One vector is turned by the same rotation once a tick. Each row is the vector after some number of ticks, and that number follows the row.
The counts run from 0 to 306.
[ 17   2 -19  25  12   8  -2 -21   2  24  17   7  11 -37  14 -15 -13  10
   4  26 -15   1   9   5  -8  -7 -14 -27  20 -22  -1  11  12 -20  -4 -14
  -2  14  13 -18  24  11  -2  -7  -3  21  17  10  26 -13  19  -6 -12 -17
  10 -33  -3  13  -7  -8  16  -4  21  11   3  -4 -19  -3  20   5  -1] => 208
[ -4   7   9  -8 -16  -2  -8 -18 -25  24  15   2  -3 -19 -13 -15  25  -4
   0 -15   6  41   0 -13   7  -8   0 -13  15   5  20  26  15  -4 -28 -18
   2  56   5 -14   0  -2  22  -4 -19  13  12   4   2 -16  -7  -5  -9  -7
 -26 -12  13   8   0   3   2  -6  10   7  -1  13  -9  16  -6  11 -26] => 77
[  4   1  -7   3   3 -12  -2   5 -11   8  18   2  16  -8  -7 -10   9   7
   7  -6   7   3   6  -7  30  30  15 -26   4   6  17   9   9 -29  -5  16
   8  27  -4 -31   5   2  30 -35  -2  -9  -2  12   8 -10  14  -1   1 -18
 -30 -33  -7   8  -6  14  -3   2  23 -21   4   5 -41  -5  -8  -3  -6] => 181
[ -7  -2 -17  -7  10   8   0 -14 -25   5  42  -8  21 -38 -22  -9  20   6
  -4  -8  -2   2  14 -16  25  21 -10 -12   9  -1  17   7   1 -18 -30  -3
  -1  33 -13  -7  -8   0  21 -23 -25   4  11  -1   5 -13  14 -21  -8 -19
 -10 -28  13  -1 -15   9   7 -17  16  -6  -2   6 -28   7   9   1   5] => 279
[  2  16  -8   6  12 -11  -1  -1 -16  12 -43   7  -9   6  24  -8  -1   4
   8  -3 -13  -2 -18  15  -1  -9  14 -22  21 -18  -4  -1  22  -3  -2 -19
  17   4  10 -22   1   0  -1   4  -3  15   0   5   2 -13   1  16  -8  25
 -18  -4 -11  43 -18 -20  19  20  10 -17   7 -32 -35  -1 -13  26 -18] => 42
[ 21   1  13 -23   1  30  11  -6   2  14  -9  -2   8 -35  13 -11   6   6
 -32 -11  -4   3  -7   1 -23  -2 -13   7  19 -10  -7  -9  16   4   8  -8
  -4  26 -23 -18  -5   3   8 -10 -12  20  12 -16   2   9  -9 -10   5   1
   0  -6  -6  32 -46 -14   5 -15  -3   6 -10 -16 -16   0  24  18 -12] => 147
[ 13   2  10   1  13   4 -10  -7   4  18  -9  -4  13  -6  17  -4   5  -4
  -6  -9  -6  24 -10   4 -10 -20   0  -4   6 -13  -7   8  48   1  -3 -20
   7  32  -7 -43  12 -11  -9  -8   0  -3   5   1  -6  -5   1   4  20  -8
  -9  -9 -26  39 -40 -13   0   4  12   1  -9  -9   2  -4  13  16 -13] => 132
[  2   4 -29  16   4 -14  -1  -4 -13   8  -8  -3  17 -11  26 -17 -19  12
 -11  11 -31 -27  -1   5  -9   0   7 -13  16   4   0  -8 -14  -3  -2 -30
  12   4  19  -2  27   2   6   9  15  24  15  18   2 -15  11  -5 -20   0
  -8 -25  -5  11  -2 -23  20  13  31 -19   8 -17 -37 -24  21   0  11] => 212
[ 12  -4 -26  12 -10   9  -7   5 -25  -7   2 -26  20  12   7 -19 -10   3
 -11 -16 -13 -21  -3  -6  32   7  -5  -3   7   6   5  -6 -13  -1 -22 -20
  15  21  -1  -9  16  -5  14 -13   4   3 -17  13   3 -17  10  -4   4  -9
 -12 -22   5  12  -7   8  18  19  23 -29  -2  -5 -41 -32   8 -20  -6] => 11
[  3  10 -16   0   2  18  32   0 -17   9  -7  -4   9 -44  -6 -19   4   4
 -13  -3 -16 -13  17  -6   4  19 -16   1  25   5  11   4   8 -11  -5   7
  -7  16  -3  13 -16  10  11   0 -15  16  18 -11  15  -6  -2  -1 -14  13
 -16 -11   7  18 -23 -13  19  -7   4  13   8 -16 -43  13  -6  21 -16] => 152
[  2  10 -14  -7  -5  17  29   2 -12   7  -7  -3  10 -49   1 -15   6  10
 -13   1 -15  -8  16 -13  -6  14 -14  -1  15  13   7   7   5 -19   4   9
  -9  18 -16   6 -16  11  29 -10 -25  14  24 -19   8  -4   2  -1 -22   6
 -16 -12   8  16 -22 -16  19  -9  10  10   8 -13 -41   3  18  28  -8] => 151
[  4  13  -9 -19 -25  17  10 -27 -17  26  12   1  10 -33  -8 -24  18   8
 -19  -5 -10  13  -1  -8  -1  -1 -18   6  24   3   6  11   5   7 -25 -25
   5  37   4  12  -2   3  21  -3 -21  25  27   9   3 -17  -7 -24  -9  -3
 -11   6  10  -5 -14 -16   5 -16   8  10  13   5 -14  19   6  21 -14] => 163
[  0  12 -18  -3  14  -7  20  -3 -16  -3 -12  -1  22 -22   2 -16   6  13
  -1  -3  -7 -25  -1   4  22  39  12 -11  17  -9  -4  -7  18 -17  -2   7
  21  -8  -9  -6 -12  -2  17 -13  -7  -1   7  -1   1  -9   8   4  -7  21
 -20 -10  -8  19 -27 -16  12   4   6 -21  16 -21 -49   3 -16  25   8] => 54
[ -7   0  16  -7   5 -25   5   0 -12  16   1  18   8  -3  -1  -8  -4   2
 -27  -7  -8   9 -10  14 -15   8  25 -17  18  15  10 -18 -18   6  10 -15
  14  42  20 -27  22   1   0   0  20  16   9   7   9  -2 -14   3 -12 -14
 -36 -22 -14  16   1 -11  -3   0  28 -27   1  -5 -32  -2  -5  -8  -2] => 85
[-18   7  -3 -24  17   2  -5 -13 -12  13  14   1   3 -29  -3  15  16  13
  -9 -15 -12  34 -16  -7  -8  -6  22 -18   6 -14  20   9  -8 -14  -2 -19
 -10  54   8 -30   6   1  -4 -17 -24  14  13 -11   5 -21   5  -6  -8 -27
 -18 -18 -21  16  -9  -2   4  -2  17 -14  -3  -8 -11  27   4   2   3] => 90
[ 17   8  33 -23 -12  -8  -7  -5  -2  17 -13  19  -1 -21  16 -15  14   3
  -8   0   8  21 -11   0 -34  -8  -2 -12  17   7  -6   7  21   3  10 -15
   3  31 -15 -34  -3   3  19  -1 -12  21  16 -12  -2   4  -8   3 -11   6
 -10 -13   4  29 -19 -13  -3 -18   4   5 -15  -8 -10  -6  24  31 -26] => 247
[ -5 -12  -9  -1  28   4 -25  -7 -29  -9   8 -19  24   2   0  -1   4  -7
  -5 -32  -7  -6   5   2  23  -6   2   2  -2 -19  11 -12   6   5 -35 -32
  14  29  -5 -20   3 -13 -19   4  -6  -3 -14   3 -16  -4   9  -1  16  -5
  -1 -16   0  33 -22   5  11   5  14 -25 -24 -24 -19 -13   6   2  -1] => 15
[ -3  -5  -1   3   3  -8 -15  -1 -16  14 -10  -7  -5   8  16  -4  -9  -6
 -18 -18 -24  11 -10   9 -12 -30   7  -9  12  -1  15  -4  -6  17 -10 -39
   6  50  19 -16  27  -3 -19  14   8  16   2   4   0 -13  -4   9  -3 -11
 -18 -18  -8  28  -3  -6  14  17  20 -20 -12 -11 -16  -7   3 -11 -13] => 301
[-13  -5 -17   1  12 -14 -15   7 -26 -17   6 -22  27   2   7  -4   1   1
 -10 -18 -14 -20  -1  -6  16   7  13  -3  -4   7  14 -13 -11  -8 -20 -29
  12  17  -7 -15  11  -6   0  -1   0   2  -7   3 -18 -10  11  -1  -3  -3
  -9 -29   0  23 -15  -4  13  12  27 -38 -12 -18 -38 -29   9  -7   7] => 13
[ 14  -2  25  -5   8 -24   2  -5 -21  13  15  20  15 -11 -11 -29   2  -6
 -23  -4  15 -12  16  15   2  32   9 -18  30  13   1 -15   8   5 -11 -11
  36  17   3 -15   2   0   9   1  19   6  11   8   1  17 -13  -7  -4  11
 -18 -28  16  21 -19  -2 -15 -19  11 -18  -7  -6 -33 -17  -1  12 -11] => 70
[ -7   7 -18  -9  27   6 -17 -28  -9  14  26  -5  19 -20   1   0  12  18
  -2  -8  -7  11 -12  -1   9  -1   3 -13   6 -36  -2   4   7  -5 -23 -33
  16  31   4 -26  13 -11 -10 -17 -22   2   3   8   4 -24  13 -14  12 -25
   0 -17 -17   7 -24   0   5  -2  16 -20   1  -7  -4  12  11   1  16] => 4
[ 10  11 -19   7  13  17 -15 -29  -4  20   2 -11  23 -11  12  -8   5   9
   4  -2 -11  13 -12   5   5 -15 -11 -10   5 -35 -10  13  34  -6 -21 -32
   8  22  -4 -25  11  -6  -5 -13 -18   3   0  14  -4 -18  12 -14  18 -15
   6  -6 -17  24 -37 -13  11   6  12  -7   8  -7   2   0  14  12   1] => 219
[  1  -6  16 -24   4 -10 -11  10 -12  -6   3   1   8   3   5  -5  -1   6
 -24 -26   3  -2  -5   0  -3  16  26  -8   4  10  11 -21 -23   6  -1 -17
   9  38  -8 -33  11  -2  11 -12   3   8  -7  -2  -9   1  -8   3  -4 -15
 -28 -27  -3  20 -10   9  -4   2  24 -42 -19  -3 -32 -24   9 -19  -5] => 186
[  9   6 -25   8 -12 -12   1   7 -21  -9 -20 -28  26  10  16 -19  -7   6
  -5 -10 -23 -23  -1 -12  27   8   0   5   0  16   3  -5   5  -2 -12 -16
  18   4 -13  -9   5  -6  22  -6   3   2  -5   7 -14 -16  11   1   0   9
 -17 -11   0  23 -25 -14  20  22  24 -19   2 -14 -42 -34   8   5  -6] => 226
[  1   2   5  14   6 -19   2 -10 -14  22  23  14   4 -28  -9 -13   7  -1
   4   4   3  22  11   0   4  22   4 -29  23  10  18  21  24 -25  -1   9
   5  32  18 -25  10   5  16 -18   4   5  15   6  20  -8   7   2 -10 -13
 -35 -35  -8   8  -1  -1  -7  -2  19   5   9   8 -25   9 -10  10 -10] => 80
[  0  19   2  -2   3 -14  12  -5 -19  20 -33  21 -10  -1  10 -20   5   1
   0  -5   1   3 -12  18   5   9  15 -28  31  -9   2   3  13  -2  -3 -11
  25  14  15 -14  -3   6   7   1  -4  18   7   1  13 -12 -10  12 -17  24
 -29  -4  -4  33  -2 -11   6  12   3 -23  14 -18 -42  14 -29  25 -20] => 256
[ 18   6 -15   6   2  14 -15 -26  -1  16   9  -9  13  -4   9 -12   6  21
   2   3   1  12 -14   0  20   3  -5 -18   8 -29  -9  15   9 -16 -20 -21
   2  24  -6 -31  22  -1  12 -39 -24   8 -11  15   8 -19  17 -16   9 -26
  -1 -18  -8   5 -12   5   5   3  13 -15   4   7 -13  -5  19  -3  -3] => 6
[ -1  12  -8  -1 -22 -13  20   0 -16  18 -16   3  -7 -29   7 -12   5   3
  -2   7 -20  13   4  -8  -7   5  -2 -12  15  25  15  16   9 -17   8   8
  -7  24   5   0   0  16  38   2  -9  23  23  -5   8 -20   2   2 -28  10
 -33  -9   4  11   0 -14  10   1  15  11  15  -5 -41   5   1  23 -22] => 252
[  8  17 -36  -2 -12  24  28  -8 -11  16  -8 -19  11 -21   2 -16   4  14
 -10  -8 -26  -7  -5  -6  21   8 -13   5  11  -2   4  11  22 -11  -8   2
   0  21  -9   6  -2   8  17 -19 -18  10   8   3  12 -22   4  -8   1   4
 -18   6  -9  14 -34 -15  20  10  11   1  23  -9 -35   6  -7  17 -12] => 51
[-16  14   0 -31 -19  -8  -8 -17 -20   9  19  -5  20 -16  -2  -2  20  11
 -14 -16  -7  29 -16 -18   4   5  14  -1  -5  10  10   8  -1  -3 -17 -27
   5  49  -6 -15   9  -6  28 -22 -20   4  14   7 -15 -23   4 -19   0 -18
 -32  -7  -7   1 -20 -12  -8   0  20 -18   5  10  -8   9  14   9   2] => 176
[ 13   7   1  13 -10   2   4  -5 -26  12   9   3   6  -8 -13 -32  10  -6
   5  -1  15  -9  20  -2  34  28 -11 -17  21   3  10  10  16 -14 -28   3
  24  13  -7  -6 -13   0  29 -15 -10   8  -2   4   6   1   3  -2  -6  17
 -19 -20  25  11  -9  11   2  -7   1  -8   2   2 -43  -4 -16  19 -24] => 67
[ -2  -3 -22   1  -2  -6 -12   7 -25 -10  -1 -22  23   8   8 -14 -10   4
  -4 -16 -19 -21  -3  -9  27   7   4  -5   0  10  11 -12 -18  -2 -23 -20
   8  19 -10  -8  16  -2  12  -9   4   7 -16   7 -11 -11  17   0  -6  -4
 -17 -24   5  16  -6   1  19  19  22 -36  -7 -10 -42 -34  11 -14   0] => 12
[  3  26 -33   0 -11  18  24  -5 -16   7 -24 -19   9 -14   6 -16   6  11
  -1  -7 -21 -11  -8  -7  31  15  -9  -5   7  -1   3  10  20 -15 -10   6
   2   6 -14   3 -15   5  30 -25 -19  14   0   2   8 -22  12   2  -6  15
 -20  -4  -2  15 -24 -10  23  10   8  -6  26 -11 -46   5 -16  21  -9] => 52
